One vector is turned by the same rotation once a step. Each row is the vector after some number of steps, and that number follows the row.
The counts run from 0 to 169.
| 100 | 102 | 117 | 125 | 173 | 148 | 123 | 160 | 121 | 113 | 138 | 146 | 124 | 125 | 124 | 153 | 127 | 111 | 127 | 103 | 101 | 148 | 102 |  66 | 129 | 127 | 149 |  87 | 116 | 135 | 135 | 189 | | 165
| 143 |  88 | 103 | 111 | 129 | 127 | 160 | 138 | 116 | 111 | 147 | 152 | 155 | 133 | 140 | 138 | 124 | 118 | 100 | 111 | 143 | 130 | 116 |  78 | 100 | 143 | 147 |  85 | 151 | 140 | 161 | 185 | | 125
| 128 | 115 | 150 | 146 | 141 | 171 |  95 | 132 | 133 | 108 | 122 | 136 | 136 | 139 | 119 | 162 | 139 | 122 | 147 | 108 | 124 | 175 | 146 |  71 | 168 | 132 | 118 | 104 | 138 | 159 | 118 | 169 | | 159
| 121 | 106 | 103 | 155 | 126 | 169 | 170 | 130 | 109 | 134 | 166 | 156 | 143 | 155 | 117 | 151 | 127 | 128 | 145 | 134 | 122 | 159 | 130 | 106 | 163 | 152 | 151 |  74 | 136 | 141 | 125 | 175 | | 24
| 152 | 101 | 128 | 163 | 108 | 148 | 115 | 135 | 109 |  90 | 130 | 145 | 170 | 156 | 139 | 147 | 131 | 105 | 117 | 137 | 150 | 155 | 167 |  80 | 143 | 117 | 109 | 102 | 152 | 151 | 123 | 170 | | 140
| 146 | 115 | 125 | 101 | 127 | 132 | 141 | 142 | 124 | 125 | 131 | 123 | 145 | 151 | 105 | 150 | 110 | 123 | 103 |  70 | 150 | 140 | 111 |  63 | 104 | 132 | 114 |  92 | 143 | 159 | 144 | 157 | | 107
| 129 | 121 |  97 | 162 | 114 | 155 | 176 | 128 | 101 | 102 | 140 | 160 | 154 | 170 |  90 | 134 | 121 | 104 | 128 | 109 | 142 | 152 |  98 |  88 | 134 | 122 | 127 |  92 | 117 | 151 | 107 | 153 | | 35
| 125 | 103 | 148 | 158 | 132 | 115 | 141 | 144 | 113 | 186 | 153 | 135 | 112 | 178 | 133 | 151 | 126 | 104 | 140 | 125 | 153 | 149 | 133 |  78 | 104 | 111 | 121 | 101 | 148 | 153 | 143 | 152 | | 79
| 118 | 126 | 119 | 142 | 145 | 116 | 139 | 159 | 106 | 184 | 131 | 111 | 145 | 165 | 127 | 170 | 129 | 138 | 122 | 125 | 137 | 144 | 169 |  68 | 110 | 132 | 130 |  83 | 124 | 127 | 140 | 149 | | 92
| 147 |  98 | 115 | 101 | 125 | 129 | 151 | 135 | 122 | 124 | 136 | 126 | 145 | 139 | 119 | 140 | 118 | 120 |  99 |  85 | 146 | 133 |  99 |  72 |  97 | 142 | 129 |  85 | 156 | 156 | 153 | 172 | | 116
| 118 | 112 | 127 | 155 | 120 |  99 | 157 | 146 | 113 | 165 | 142 | 117 | 130 | 166 | 139 | 144 | 129 |  90 | 125 | 125 | 166 | 145 | 124 |  69 |  96 |  91 | 124 | 108 | 135 | 151 | 131 | 148 | | 80
| 122 |  98 | 135 | 112 | 149 | 168 | 144 | 137 | 138 | 124 | 167 | 117 | 120 | 149 | 107 | 156 | 104 | 138 | 140 | 109 | 127 | 168 | 133 |  86 | 162 | 140 | 141 |  93 | 148 | 161 | 125 | 179 | | 6
| 114 |  90 | 121 | 128 | 139 | 173 | 162 | 135 | 133 | 130 | 170 | 133 | 133 | 147 | 110 | 153 | 113 | 139 | 147 | 127 | 128 | 162 | 122 | 105 | 165 | 151 | 149 |  83 | 151 | 155 | 129 | 180 | | 15
| 134 | 114 | 119 | 158 | 146 | 162 | 128 | 130 |  97 |  94 | 143 | 174 | 144 | 151 | 115 | 149 | 133 | 123 | 115 |  86 | 120 | 143 | 127 |  70 | 129 | 144 | 122 |  99 | 124 | 144 | 137 | 164 | | 147
| 109 | 130 | 113 | 156 | 122 | 137 | 138 | 153 | 117 | 129 | 113 | 129 | 166 | 156 |  99 | 139 | 132 | 103 | 142 | 152 | 138 | 159 | 152 |  89 | 164 | 109 | 123 |  84 | 103 | 133 | 104 | 172 | | 41
| 153 |  74 | 128 | 142 | 107 | 132 | 135 | 143 | 111 |  90 | 143 | 132 | 153 | 141 | 141 | 128 | 126 | 110 | 115 | 130 | 163 | 149 | 137 |  75 | 106 | 105 | 128 | 107 | 156 | 159 | 145 | 173 | | 130
| 101 | 120 | 111 | 128 | 137 | 119 | 146 | 137 | 120 | 136 | 109 | 139 | 148 | 138 |  92 | 128 | 137 |  91 | 137 | 110 | 136 | 151 |  86 |  74 | 121 | 110 | 125 |  79 | 100 | 126 | 114 | 173 | | 53
| 131 | 152 |  94 | 160 | 121 | 114 | 159 | 131 | 118 | 153 | 131 | 127 | 156 | 157 | 133 | 164 | 126 |  93 | 112 | 111 | 171 | 149 | 101 |  65 | 111 | 136 | 126 |  93 | 147 | 145 | 146 | 142 | | 85
| 114 | 122 | 133 | 145 | 108 | 127 | 155 | 126 | 146 | 147 | 121 | 127 | 136 | 150 | 119 | 131 | 125 |  76 | 146 | 116 | 177 | 166 |  75 |  86 | 127 | 110 | 118 | 101 | 156 | 158 | 127 | 159 | | 67
| 155 |  95 | 126 | 166 | 105 | 146 | 140 | 134 | 101 |  77 | 148 | 152 | 156 | 157 | 133 | 143 | 121 | 105 | 109 | 116 | 154 | 150 | 138 |  75 | 116 | 114 | 114 | 114 | 142 | 165 | 137 | 168 | | 139
| 138 |  87 | 153 |  99 | 137 | 123 | 124 | 159 | 127 | 159 | 133 | 107 | 140 | 151 | 116 | 151 | 117 | 139 | 126 | 110 | 142 | 144 | 165 |  70 | 120 | 125 | 112 |  85 | 152 | 164 | 144 | 177 | | 110
| 120 |  90 | 141 | 139 | 153 | 140 | 111 | 154 | 117 |  92 | 145 | 137 | 124 | 134 | 112 | 136 | 123 | 104 | 129 | 113 | 121 | 160 | 128 |  57 | 122 |  84 | 129 | 105 | 111 | 159 | 122 | 178 | | 161
| 122 | 124 | 147 | 146 | 117 | 126 | 134 | 135 | 146 | 163 | 119 | 116 | 131 | 155 | 131 | 137 | 123 |  89 | 153 | 136 | 170 | 169 | 109 |  88 | 148 | 110 | 123 |  98 | 166 | 165 | 124 | 167 | | 68
| 114 |  88 | 120 | 114 | 143 | 143 | 135 | 160 | 138 | 129 | 160 | 103 | 148 | 135 | 116 | 150 | 115 | 132 | 139 | 150 | 129 | 159 | 157 | 102 | 167 | 115 | 153 |  81 | 137 | 145 | 121 | 188 | | 10
| 124 |  92 | 148 | 156 | 151 | 151 | 110 | 156 |  96 | 107 | 138 | 149 | 130 | 147 | 117 | 158 | 137 | 128 | 130 | 115 | 114 | 145 | 171 |  56 | 133 | 111 | 123 |  98 | 114 | 149 | 124 | 174 | | 151
| 138 | 122 | 131 | 118 | 124 | 114 | 115 | 151 | 121 | 153 | 122 |  87 | 160 | 160 | 118 | 165 | 111 | 130 | 124 | 117 | 159 | 157 | 171 |  60 | 136 | 122 | 105 |  91 | 145 | 153 | 127 | 152 | | 100
|  93 | 110 | 141 | 132 | 142 | 125 | 129 | 156 | 119 | 160 | 103 | 137 | 140 | 153 |  89 | 135 | 145 | 121 | 151 | 130 | 123 | 161 | 141 |  78 | 160 | 111 | 123 |  76 | 105 | 126 | 114 | 174 | | 51
| 135 | 129 | 112 | 102 | 145 | 129 | 129 | 143 | 130 | 162 | 115 | 117 | 164 | 147 | 106 | 166 | 123 | 141 | 111 |  95 | 140 | 146 | 140 |  72 | 136 | 160 | 123 |  70 | 146 | 139 | 147 | 159 | | 105
| 122 | 117 | 142 | 137 | 150 | 170 | 110 | 131 | 144 | 118 | 136 | 124 | 130 | 128 | 122 | 154 | 123 | 115 | 143 | 112 | 121 | 177 | 117 |  77 | 180 | 139 | 131 |  93 | 150 | 164 | 121 | 182 | | 168
| 102 | 125 | 121 | 150 | 144 | 128 | 157 | 134 | 126 | 196 | 133 | 139 | 119 | 157 | 134 | 156 | 139 | 110 | 133 | 128 | 144 | 146 | 105 |  79 | 125 | 136 | 149 |  84 | 153 | 131 | 148 | 166 | | 74
| 135 | 144 | 132 | 158 | 126 | 140 | 141 | 128 | 120 | 178 | 141 | 129 | 140 | 175 | 124 | 173 | 126 | 129 | 133 | 108 | 152 | 162 | 140 |  78 | 136 | 146 | 120 |  96 | 159 | 150 | 143 | 142 | | 87
